Each path below is one point turned by a fixed rotation once a step. After each direction that follows a path, write how fast that rotation turns it, in deg/step (0 if it stays still).
Each turn is a multiple of 5 degrees from 10 to 175, or 0.
Each row of a path follows its step; steps can be skipped.

step 0: [ 0.59 -0.40 -1.12  1.50  0.69 -2.34  2.34 -0.16  1.00 -0.55 -0.47  3.64
 -1.94  2.48 -2.76  1.18  1.13  0.89 -1.51 -0.91  0.09  0.99 -0.60  1.37
  2.13 -0.76  1.59  0.34 -2.69 -0.18 -1.34  1.88  0.60  1.33 -0.49  0.19
 -1.11  0.88 -0.73  1.98  2.47  0.26  1.35 -1.96]
step 1: [-0.39  0.37  2.36  1.02  0.39  1.94  0.87 -1.28 -1.01 -0.88  0.01 -1.80
 -2.36 -1.91 -0.17  0.66 -0.38 -0.71 -1.55 -0.98  0.84 -2.09  1.47  0.56
 -1.56  3.86  0.37  0.85  0.97  1.64  0.05  1.36 -1.14 -0.33  0.50  1.49
 -2.58 -3.93  0.38 -2.40 -0.50 -0.95 -1.27 -1.61]
step 4: [-1.93  0.40  2.41 -3.98 -2.40 -1.72 -1.02  0.59 -1.25 -1.57  2.29 -1.71
  1.03 -0.17  1.59 -0.43 -0.01 -3.71  0.56 -1.70  1.79 -0.52 -0.62  0.12
 -0.11  1.01  1.25 -1.03 -1.44  0.01 -2.08  0.47  1.27 -1.51  0.68  1.85
  0.49 -1.09 -0.50  0.26 -0.93  0.09 -1.06  2.15]
step 9: [ 0.98 -0.89 -1.17 -0.73 -0.29 -4.61  1.02  1.71 -0.78 -2.84  0.13 -0.73
 -3.09  0.57 -0.38 -0.49  1.73 -2.58 -0.67 -0.80  0.89  2.74  0.47  0.96
 -2.05  0.26 -1.50 -2.73 -0.48  1.27  1.04  0.84  1.32  1.82  0.86  0.31
  1.37  1.75  0.28 -0.31 -0.82 -1.20 -0.37  0.64]
step 10: [-0.27 -0.87  2.59  0.47  0.61  3.13 -1.42  0.11 -0.16  0.86  0.52 -0.05
  0.02 -2.65  1.01 -1.71  2.39 -3.76  0.86  0.34 -1.38 -0.64 -0.36  0.28
 -0.32  1.26  0.54  0.72 -2.90 -1.35  0.91  0.16 -1.72 -2.76 -0.32  0.12
  1.85 -1.16 -1.11  1.76  1.63 -0.37 -2.46 -1.82]
step 14: [-0.11 -0.77 -1.09  1.85  0.66 -2.29  2.87  0.27  2.24  3.28  0.33  1.60
 -0.60  2.04  1.06  2.13  0.37  0.31 -0.38  1.17  0.77  2.22  0.67  3.28
 -1.39 -2.15 -0.20 -0.17 -0.73  1.27 -0.47 -0.76  0.57 -1.18 -0.29 -0.24
  2.51  0.62 -0.34 -0.77 -1.85  0.25  2.79  1.44]
step 24: [-0.18 -0.52  1.66 -3.14  1.62  1.03 -2.00  2.37 -1.50  1.34 -2.00 -1.65
  0.74  1.66  2.29 -0.11  1.64 -1.41  1.24 -1.06  0.25  0.23 -2.29 -1.30
 -0.20 -0.20 -0.64 -0.55 -0.06 -0.95  0.05 -0.96 -1.31 -2.05 -3.20  0.08
 -0.21  1.04  2.68  0.52 -1.87 -2.46 -1.61 -0.24]
Speeds:
[-0.23  0.23  0.02 -0.09  0.85  0.63  0.01  0.33 -0.67 -0.34  0.07 -0.23
 -0.93  0.32 -0.52 -0.46  0.01  0.01 -0.11 -0.25 -0.38  0.38 -0.19 -0.12
 -0.28 -0.48 -0.50  0.40  0.72  0.23  0.02  0.40  0.30 -0.06  0.56 -0.61
 -0.04 -0.42  0.30 -0.32  0.59  0.22 -0.58  1.39]  100
[ 0.54 -0.19 -0.68  0.11  0.08  0.40 -0.12  0.22  0.27  0.54  0.45  0.10
  0.10 -0.54 -0.84 -0.36 -0.14  0.42 -0.25 -0.06  0.33 -0.68  0.98  0.48
  0.02 -0.53  0.09 -0.60 -0.19  0.13 -0.82 -0.17  0.11 -0.39  0.17 -1.13
 -0.03  0.48  0.03  0.36  0.05 -0.54  0.76  0.46]  125
[-0.19 -0.28 -0.18  0.32 -0.48  0.34 -0.03  0.16  0.47 -0.50  0.80  0.11
 -0.58 -0.17 -0.12  0.19  0.54  0.83 -0.18 -0.52 -0.83 -0.49  0.05 -0.06
 -0.68  0.53  0.20 -0.26 -0.89 -0.25  0.38  0.16  0.09  0.72  0.67  0.09
  0.54 -0.61  0.58  0.39  0.17 -0.56 -0.54 -0.30]  40
[ 0.46 -1.13  0.16 -0.32  0.56  0.59 -0.76 -0.88 -0.53  0.44  0.32  0.31
  0.18  0.12  0.02 -0.19 -0.34  0.11 -0.06 -0.92 -0.03 -0.03 -0.96 -0.07
  0.26  0.14  0.28  0.50 -0.28  0.25  0.38  0.27  0.27  0.23 -0.03 -0.27
  0.56  0.91  0.24 -0.01  0.46  0.31  0.43 -0.44]  135
[ 0.61  0.05 -0.24 -0.18 -0.03 -0.22 -1.07  0.09 -0.39 -0.62 -0.02 -0.28
 -0.38 -1.13  0.27  0.44  0.38 -1.09  1.03  0.64 -0.27  0.04  0.22 -0.57
  0.18 -0.49  0.02 -0.07 -0.25  0.25  0.07  0.22 -0.16  0.08  0.20  0.02
  0.94 -0.13  0.30 -0.09  0.01 -0.26  0.50  0.19]  55
[-0.59 -0.63 -0.14  0.43  0.50  0.93 -0.48  0.76  0.35 -0.01 -1.13 -0.25
  0.01  0.15 -0.56  0.52  0.75  0.02  0.38 -0.01 -0.07  0.38  0.38  0.49
 -0.53 -0.04 -0.10  0.70 -0.17 -0.04 -0.20  0.00  0.12 -0.62 -0.46 -0.24
  0.13 -0.17  0.25  0.01 -0.24  0.43  0.13 -1.01]  155
[ 0.21  0.92 -0.06  0.58 -0.23  0.97 -0.11 -0.10 -0.18  0.08  0.23  0.32
 -0.23 -0.37 -0.91 -1.00  0.38  0.25  0.08  0.82 -0.27  0.30 -0.52 -0.14
  0.73 -0.03 -0.01 -0.15 -0.49  0.01 -0.50  0.06 -0.57  0.40  0.16  0.56
 -0.15  0.36 -0.23 -0.02 -0.05  0.97 -0.18 -0.53]  145

step 0: [ 0.53  0.75  1.52 -1.65 -2.09 -1.17  2.07 -2.33 -0.73  0.02  2.14  0.59
  1.47  2.02  0.71 -1.40 -1.57 -1.61  0.54  1.23  0.54  3.25  1.80  1.27
 -1.75  0.03 -1.40  0.46 -1.56 -0.47 -0.69 -0.94  1.03 -2.01  0.60 -1.04
 -0.63  0.15 -1.20 -1.19  1.76 -0.76 -0.97 -2.75]
step 9: [-0.32  0.05  2.70  0.74 -1.09 -0.87 -0.53 -0.41 -0.14 -0.26  0.23 -2.67
  0.52  0.27 -0.07 -2.23 -1.01  0.28  1.30  2.73  0.34  0.47 -0.91 -0.61
  0.73 -0.34  1.01  1.35 -0.58  1.00  1.89  1.16  0.73  0.85  1.07 -0.84
 -3.04 -1.44 -0.65  1.31  0.53 -1.86 -0.37 -4.90]
step 10: [ 1.34 -1.28  1.70  1.22  0.34  0.51 -0.09 -0.56 -0.27  0.52  0.75 -0.42
  0.55  2.06  1.30  0.23 -3.86  2.86 -2.07  1.86  0.16  1.25  1.62 -0.92
  0.57 -0.38 -0.21 -0.03 -1.63  0.16  1.09  0.07 -1.48  1.04  1.74 -1.45
 -2.89  1.46 -0.23  2.79 -0.62 -3.11  0.57  0.36]
step 12: [-0.38 -0.50 -2.61  1.12  0.08  0.66  0.72 -2.44 -0.51 -0.11  2.23  1.07
 -1.35  3.02  0.00 -2.36  2.13  1.41 -0.24  0.44  1.78  4.17 -0.88 -0.60
  0.29  0.18  1.04  0.34 -2.06  0.65  0.64  1.44 -0.62  0.09  0.72  0.46
  1.49  1.62 -0.91 -1.22  2.35  0.36 -0.81  0.25]
step 15: [-0.16  0.12  1.70 -1.92  2.30 -0.42  0.66  0.44 -0.79 -1.51 -1.77  2.61
  0.56  3.61  0.11  2.27 -1.62 -1.47  1.41  0.30 -0.71  1.30 -0.52 -0.71
 -0.52  0.67 -0.31 -1.32 -0.32 -3.10  2.74  0.27 -0.53  1.28  0.19 -1.81
 -0.93 -1.14  0.87 -0.36  2.04 -0.14 -0.75 -1.80]
step 17: [-0.34 -1.04  0.48 -3.56 -1.43  1.06  1.60 -0.68  0.44  0.23 -0.02 -0.43
 -0.63  1.75 -0.53 -1.32 -1.36  1.45 -0.97  1.71  2.19  2.07 -0.45 -0.24
  2.68  0.01 -1.79 -1.85 -0.40  1.76 -0.50 -1.08  0.66  1.29  2.42 -1.14
 -0.68 -1.02 -1.62 -0.07 -2.91 -1.70  0.26 -1.73]
step 21: [ 0.90 -0.53  0.96  0.20  2.17 -0.82 -0.18  1.86 -0.82  1.74  2.27  1.66
 -1.89  0.61  1.00 -0.94  0.57  3.42 -1.31  0.90 -0.58  2.55  0.97  0.14
 -0.08 -0.47  0.20 -0.74 -0.61  1.14  1.40  1.64  0.46  2.31  2.65  0.79
 -2.31 -0.01  0.53 -0.79  1.71  1.27  1.44 -2.41]
Speeds:
[ 1.09  0.44  0.33  0.87 -0.16  0.34  0.23 -0.65  0.04  0.06  0.82 -0.09
 -0.26 -0.37  0.80 -0.71 -0.27  0.60 -0.01 -0.29  0.16  0.28 -0.10  0.29
  0.15 -0.81 -0.10  0.31  0.38 -0.16 -0.26 -0.11  0.38 -0.39  0.24  0.08
 -0.27 -0.71  0.24  0.49  0.15 -0.92 -0.52  0.30]  40
[-0.44 -0.55 -0.73 -0.99  0.16  0.36  0.03  0.09 -0.07  0.65 -0.12  0.53
 -0.15 -0.61  0.16 -0.17 -0.28 -0.11 -0.61 -0.66 -0.54 -0.09  0.62 -0.01
  0.26 -0.45 -0.22  0.28  0.94  0.31  0.93 -0.13  0.16 -0.26 -0.07  0.37
 -0.13 -1.04 -0.22 -0.48 -0.19 -0.30  0.05 -0.44]  25
[-0.34  1.03 -0.43 -0.02 -0.54  0.55  0.67  0.06 -0.58  0.36  0.11  0.18
  0.22 -0.27 -0.35 -0.56 -0.57 -0.12  0.20 -0.15 -0.65 -0.19 -0.06  0.04
 -0.41  0.48  0.44  0.65 -0.68 -0.06  0.63  0.12 -0.81 -0.87  0.22 -0.31
 -0.78  0.52 -0.07  0.36  0.16  0.15 -0.52  0.00]  115
[-0.33 -0.25 -0.78 -0.28 -0.78 -0.20  0.78 -0.53  0.68  0.06 -0.27  0.27
  0.66  0.02  0.21 -0.10 -0.14  0.01 -0.55  0.15  0.56  0.96  0.15  0.63
 -0.15  0.21  0.16  0.46 -0.33  0.15 -0.51  0.01  0.33 -0.68  0.39 -0.14
  1.09  0.00 -0.33  0.21 -0.45  0.03  0.44  0.66]  60
[ 0.11  0.19 -0.07 -0.05  0.74 -1.05 -0.37  0.33 -0.18  0.45 -0.33  0.14
 -0.04 -0.42  0.68  0.25 -0.09  0.25 -0.32  1.01 -0.05 -0.65 -0.01  0.23
  0.17 -0.32  0.68 -0.53 -0.58  0.23  0.25 -0.08 -0.31 -0.34  0.67  0.01
  0.31 -0.24 -0.50  0.33 -0.96 -0.19 -0.99  0.10]  90
[ 0.15 -0.25 -0.64  0.21  0.19  0.36 -0.82  0.11 -0.13 -0.92 -0.40 -0.17
  0.17  0.16  0.06 -0.50  0.34  0.12 -0.83  0.12  0.56  0.19  0.53 -0.71
  0.40 -0.19  0.01  0.96 -0.52  0.35 -0.56 -0.45 -1.07 -0.13 -0.27  0.70
 -0.53  0.14  0.20  0.11 -0.41 -0.30  0.01 -0.23]  45
[ 0.15  0.34 -0.44 -0.48  0.67  0.16  0.33  0.08  0.73 -0.52  0.50  0.76
 -0.70 -0.04 -0.17  1.17  0.59  0.09  0.30 -0.01 -0.38  0.31 -0.44  0.79
  0.84  0.14  0.74  0.56 -0.41 -0.07 -0.09  0.02 -0.03 -0.05 -0.42  0.18
 -0.44 -0.39  0.69  0.11 -0.03  0.12 -0.03  0.29]  40

step 2: [-0.78 -1.89 -0.31 -1.43 -1.07  0.41 -1.91 -3.10 -0.32  0.97  0.41  0.41
  0.77 -1.85  0.63 -1.16 -0.65  1.76 -0.88  1.87  2.29  1.04 -0.46  1.75
  1.61 -0.29 -0.50  1.18 -0.03 -1.55  1.32  2.80 -1.94  0.31 -2.15 -0.64
 -1.91 -1.17 -0.48  2.36 -2.17  1.19 -0.64 -2.88]
step 11: [-2.70 -0.63  0.19  1.34  1.63 -2.71 -0.87  0.27  1.94  2.58  0.47 -0.82
 -2.67 -0.41  1.77 -2.40  2.52  0.21 -1.01  3.32  0.60  2.18  1.56  0.14
  1.45  0.26  1.51 -0.56  1.75 -0.13  0.97 -0.91 -0.58  0.82 -1.13 -1.92
  1.31 -0.63  1.07  0.66 -0.37 -0.56  1.02 -0.83]
step 13: [-1.81  1.39  0.88  0.23 -1.01 -1.44 -0.24  3.85 -1.31 -0.08  0.16  1.90
 -0.03 -0.18 -3.54  0.18 -1.60 -0.90  0.23  1.60  1.15  3.31 -1.98  2.18
  1.30 -1.74 -2.14 -0.15  0.27 -0.53 -0.29  1.78 -0.94  1.38  0.73 -0.29
  0.95  0.42  2.13 -0.93 -1.69  0.50 -0.11  1.43]
step 14: [-0.50 -0.42 -0.26 -0.51 -2.59  2.17  0.01  1.81 -0.60  1.46 -3.35  0.90
 -0.71  0.97  2.22 -0.17  0.92  1.81 -1.73 -0.80  1.04 -1.89  0.43  3.08
  0.18 -2.36 -1.28 -0.16 -1.54 -2.25 -0.96  2.05  0.60 -0.47 -1.62  0.54
  0.76 -1.25  0.49 -2.01  1.40  0.17  0.55  2.61]
step 17: [ 2.73 -0.24  3.33  1.37 -1.73 -1.83  3.23 -2.10 -0.13 -2.18 -0.24 -1.58
  0.22  1.72  0.05 -1.69 -1.49 -0.05 -1.04 -0.14  1.10 -1.21 -0.11  0.63
 -0.03  2.60 -0.33  1.28  1.38 -1.02  0.51  1.16 -2.11 -0.31 -1.24 -3.01
 -1.76 -0.65 -0.13  1.03 -0.47 -0.60  0.40 -0.66]
step 18: [-0.42 -0.02 -0.54 -0.51  0.69 -3.30  1.12 -0.35 -1.59  0.30  1.09  0.40
  0.27 -0.05  0.65 -1.92  1.58  2.77 -0.59  2.78  0.39  1.11  2.36 -1.23
  0.52 -0.03  2.38  0.32 -1.84  1.16  0.05  0.54  0.14  1.65 -2.82 -3.00
  1.34 -1.26  0.71  0.71 -3.31 -0.35  0.48 -0.71]
step 22: [-1.77 -0.70  0.09 -0.44 -1.30 -2.65  0.73 -1.15  1.19  1.45 -1.77 -3.10
 -0.68  0.91 -0.59  0.32  0.20  0.46  1.38 -1.08 -0.34 -0.95  0.90  1.63
  1.49 -0.97 -3.78 -0.98 -2.66 -2.55  0.08  0.04 -1.98  1.50  1.64  0.38
  1.56  0.27  1.35 -2.17  0.43  0.40 -2.25  0.73]
Speeds:
[ 0.61 -0.36 -0.01  0.30  0.67 -0.44  0.56 -0.03 -0.36  0.01 -0.16 -0.18
  0.26 -0.15  1.56 -0.45 -0.11 -0.78 -0.07 -0.54 -0.18  0.51 -0.39  0.56
 -0.01 -0.21 -0.01  0.00 -0.28  0.40 -0.34 -0.05  0.49  0.74 -0.03  0.05
 -0.75 -0.17 -0.13  0.67 -0.62  0.17 -0.52 -0.25]  45
[-0.57 -0.48 -0.63 -0.44  0.18  0.22  0.12  0.10  0.13 -0.22  0.03  1.29
  0.53  0.35 -0.05  0.96  0.25 -0.60 -0.31 -0.22  0.05 -0.44  0.69  0.41
 -0.09  0.35 -0.30  0.16  0.23  0.55 -0.32 -0.23 -0.10  0.55 -0.09 -0.19
 -0.31 -0.97  0.44  0.23  0.13 -0.78  0.19  0.57]  70
[-0.39  0.29 -0.07  0.68 -0.16 -0.14  0.37  0.27  0.37  0.69  0.49  0.22
 -0.45  0.06 -0.91  0.27  0.63  0.53  0.17 -0.48  0.01  0.16  0.23  0.51
  0.62  0.35  0.50  0.18  0.22  0.16  0.15  0.10  0.17  0.56  0.36  0.17
  0.27  0.40  0.12  0.66 -1.17 -0.19 -1.18 -0.06]  155
[ 0.17  0.27  0.66 -0.07  0.83 -0.08 -0.28  0.69  0.34 -0.81  0.53 -0.05
  0.15 -0.34 -0.22  0.10 -1.01 -0.01 -0.06 -0.69 -0.40 -0.42 -0.16  0.63
  0.20 -0.34 -0.01 -0.26  0.77  0.17 -0.40 -0.39 -0.52 -0.30 -0.14 -0.50
  0.70  0.54 -0.57  0.81  0.01 -0.36  0.23  0.28]  90
[ 0.16 -0.26  0.19  0.30 -0.47  0.22 -0.21 -0.37  0.12 -0.14 -0.36  0.45
  0.03  0.12  0.67 -0.34  0.50  0.71 -0.08 -0.39  0.63 -0.17  0.20  1.01
 -0.39 -0.05  0.10  0.39  0.16 -0.03 -0.25 -1.02 -1.52 -0.29  0.20  0.78
 -0.27  0.48  0.06 -0.18  0.22  0.03 -0.16 -0.43]  145
[ 0.51  0.61  0.50 -0.29  0.06 -0.36  0.52  0.25 -0.61  0.32 -1.02  0.23
  0.65 -0.19  0.06  0.09  0.55  0.00 -0.34  1.25 -0.41 -0.66  0.23  0.50
 -0.04  0.34 -0.22 -0.28  0.55  0.27  0.21  0.38  0.12 -0.19 -0.53  0.20
  0.34  0.59  0.16  0.40  0.54 -0.15 -0.78  0.00]  100
[ 0.47  0.22 -0.31 -0.10 -0.24  0.12 -0.63  0.10  0.44  0.84  0.11 -0.43
  0.87 -0.77  0.20  0.24  0.03 -0.04  0.13  0.41  0.20  0.45 -0.08  0.01
  0.88  0.86  0.28  0.72  0.03  0.18 -0.59 -0.65 -0.19  0.27 -0.43 -0.91
 -0.42  0.60  0.08 -0.32  0.00  0.26  0.28  0.66]  45
[-0.13 -0.04  0.47  0.74 -0.38 -0.06  0.17 -0.33 -0.11  0.99 -0.17  0.11
 -0.31 -0.19 -0.07 -0.23  0.34 -0.85 -0.23 -0.51  0.14 -0.29 -0.09  0.58
  0.30 -0.08  0.00  0.19  0.03  0.27 -0.51 -0.39  0.85 -0.03  0.15 -0.16
  1.28 -0.13  0.27 -0.04  0.68 -0.04  1.10 -0.67]  140

step 1: [-1.93 -2.14  1.03  1.04 -2.41  1.52  0.96  1.34 -2.08 -1.63  0.38 -2.03
  0.06  1.42 -1.08 -0.03 -1.01  2.70  2.84  0.53  2.07 -1.07 -1.63 -1.51
  1.03  0.16 -0.71 -0.81 -0.59  0.80  0.20  0.31 -1.76 -1.37  1.86  1.00
  1.32  0.32  1.69 -0.80  0.63  0.24  1.83  2.89]
step 5: [ 1.85 -2.56  1.60  0.76 -2.90 -0.02  1.94  0.62 -0.49 -0.59  1.03 -1.02
  1.19 -1.79  0.10 -1.36 -1.30  1.18  1.61  1.77 -1.32 -1.12  0.43 -1.75
 -0.77  1.31  0.73  1.73  1.27  0.53 -0.33  1.33 -0.13  0.62 -1.56 -2.26
 -1.63  0.99  1.58  0.23 -0.26  4.07 -0.11  1.19]
step 7: [-1.43 -0.18 -0.99 -0.26 -1.63 -2.09 -0.05 -1.33 -1.07 -2.74 -2.05 -0.70
  0.96 -0.05 -0.47  0.66  0.02 -0.07  1.54  3.80 -0.51 -0.06 -0.24 -0.14
  1.02  0.08  0.37  0.19  1.35  0.83  1.58  1.82  1.13 -0.40 -0.57  0.16
  3.47  0.49 -2.82 -1.04 -3.75  0.85 -1.43  0.66]
step 18: [ 0.63 -2.19  0.29  1.76 -0.45 -0.93 -2.70 -1.96 -0.28 -0.41  0.87  1.72
 -1.76  0.17 -0.64  2.46 -0.28  0.89  0.48  2.26  0.75  0.01 -0.80 -1.34
  0.25 -0.51 -0.68  0.30 -0.07  0.14  2.46  1.34 -1.50  2.27 -0.56  0.11
  1.59  1.36  1.02 -3.16 -2.52 -1.69 -3.35  0.32]
step 21: [ 3.20 -2.11 -0.24  1.13 -1.03  2.97  0.68  0.70  0.39 -0.52 -0.09 -1.37
 -2.09  1.79  0.52 -1.12 -1.67  2.60  1.94  1.64  0.61  1.02 -0.34  1.69
  0.48 -1.08 -0.16  1.32 -1.73  1.45  0.47  1.68 -2.49  2.72  0.46  0.14
  0.75  0.31  1.44  0.51 -0.17  0.65 -2.05 -1.16]
step 22: [ 1.51  0.12  2.44  1.35  2.44  1.34  0.11 -0.06 -3.44 -2.73 -0.12  0.92
 -1.68  1.06  1.87  0.67 -1.01  0.37  1.24  0.83 -0.02 -0.83 -0.73  0.57
 -0.35  0.27 -0.11  2.36 -1.48 -2.64  0.02 -0.29  1.52  1.98 -0.89 -2.89
  1.03  0.06  1.90 -0.32  1.39 -0.97 -1.88 -0.21]
step 23: [-1.02  1.41  0.27  1.78 -0.93  1.36  0.73 -1.02 -2.96 -1.43  1.24 -0.23
 -0.58  1.07  1.06 -0.71  1.69  2.03 -0.79  0.90 -0.17 -0.19 -0.10 -1.67
 -2.38  1.68 -1.63 -0.27 -1.75 -0.92  0.55 -0.71 -0.21  1.15 -3.24  0.48
  2.33  0.54 -0.27  0.99 -3.11  2.00 -2.68 -0.31]
Speeds:
[ 0.27 -0.40  0.17  0.15  0.18 -0.27 -0.72 -0.01  0.49  0.56 -0.87  0.66
 -0.70  0.10  0.15  0.23  0.22 -0.13  0.14  0.52 -0.23  0.76  0.19  0.30
 -0.33  0.95  0.81  0.42 -0.08 -1.08 -0.32 -0.08 -0.24  0.46  0.94  0.10
  0.02 -0.28  0.15 -0.07  0.40  0.22 -0.14  0.39]  115
[ 0.24  0.26  0.55 -0.34 -0.27  0.30  0.36 -0.07 -0.09 -0.19 -0.59  0.07
  1.26  0.37  0.78 -0.60  0.01 -0.07  0.20  0.78  0.09  0.29 -0.57  0.12
 -0.46 -0.18 -0.63 -0.11 -0.01 -0.74  0.42  0.38  0.55  0.26  0.02 -0.01
 -0.23  0.09 -0.96  0.09  0.37  0.91 -0.52 -0.10]  20
[-0.89  0.44 -0.15  0.09 -0.99 -0.36  0.10 -0.71  0.63 -0.73  0.37  0.28
 -0.30  0.04 -0.03 -0.36 -0.15  0.41 -0.49 -0.54  0.08  0.42 -0.36  0.11
 -0.04  0.37  0.63  0.42 -0.75 -0.37 -0.31  0.09  0.20 -0.48 -0.70 -0.79
 -0.39  0.45  0.16  0.16  0.53  0.69  0.05  0.02]  35
[ 0.13 -0.44 -0.07 -0.29  0.04  0.27 -0.71 -0.95 -0.29  0.13 -0.27 -0.13
 -0.23  0.47 -0.79  0.07  0.51  0.42  0.60 -0.19  0.62 -0.05 -0.46  0.01
  0.07  0.47 -0.85 -0.08 -0.08  0.20 -0.66 -1.10 -0.01 -0.36 -0.46 -0.16
 -0.53 -0.75 -0.83  0.16 -0.08  0.10 -0.27  0.38]  130
[ 0.67 -0.68  0.05  0.02 -0.06 -0.26  0.20  0.21 -0.41 -0.04  0.46 -1.24
  0.26  0.29  0.05 -0.13 -0.53 -0.55 -0.20  0.17 -0.71  0.81 -0.19 -0.03
  0.43 -0.45  0.36 -0.13 -0.05 -0.38 -0.98 -0.27  0.18 -0.75 -0.20 -0.29
  0.66 -0.74  0.15 -0.36  0.53  0.32  0.10  0.37]  155
[-0.41  0.13 -0.30  0.10  0.34  0.33 -0.54 -0.18  0.01 -0.10 -0.50 -0.23
 -0.07 -0.60 -0.03 -0.98 -0.09 -0.48 -0.35  0.35 -0.27  0.27 -0.32  0.52
 -0.80  0.31  0.03  0.13  0.57  0.27 -0.44 -0.75  0.06 -0.61 -0.36  0.81
  0.97  1.05 -0.23  0.43 -0.26 -0.04  0.31 -0.37]  90
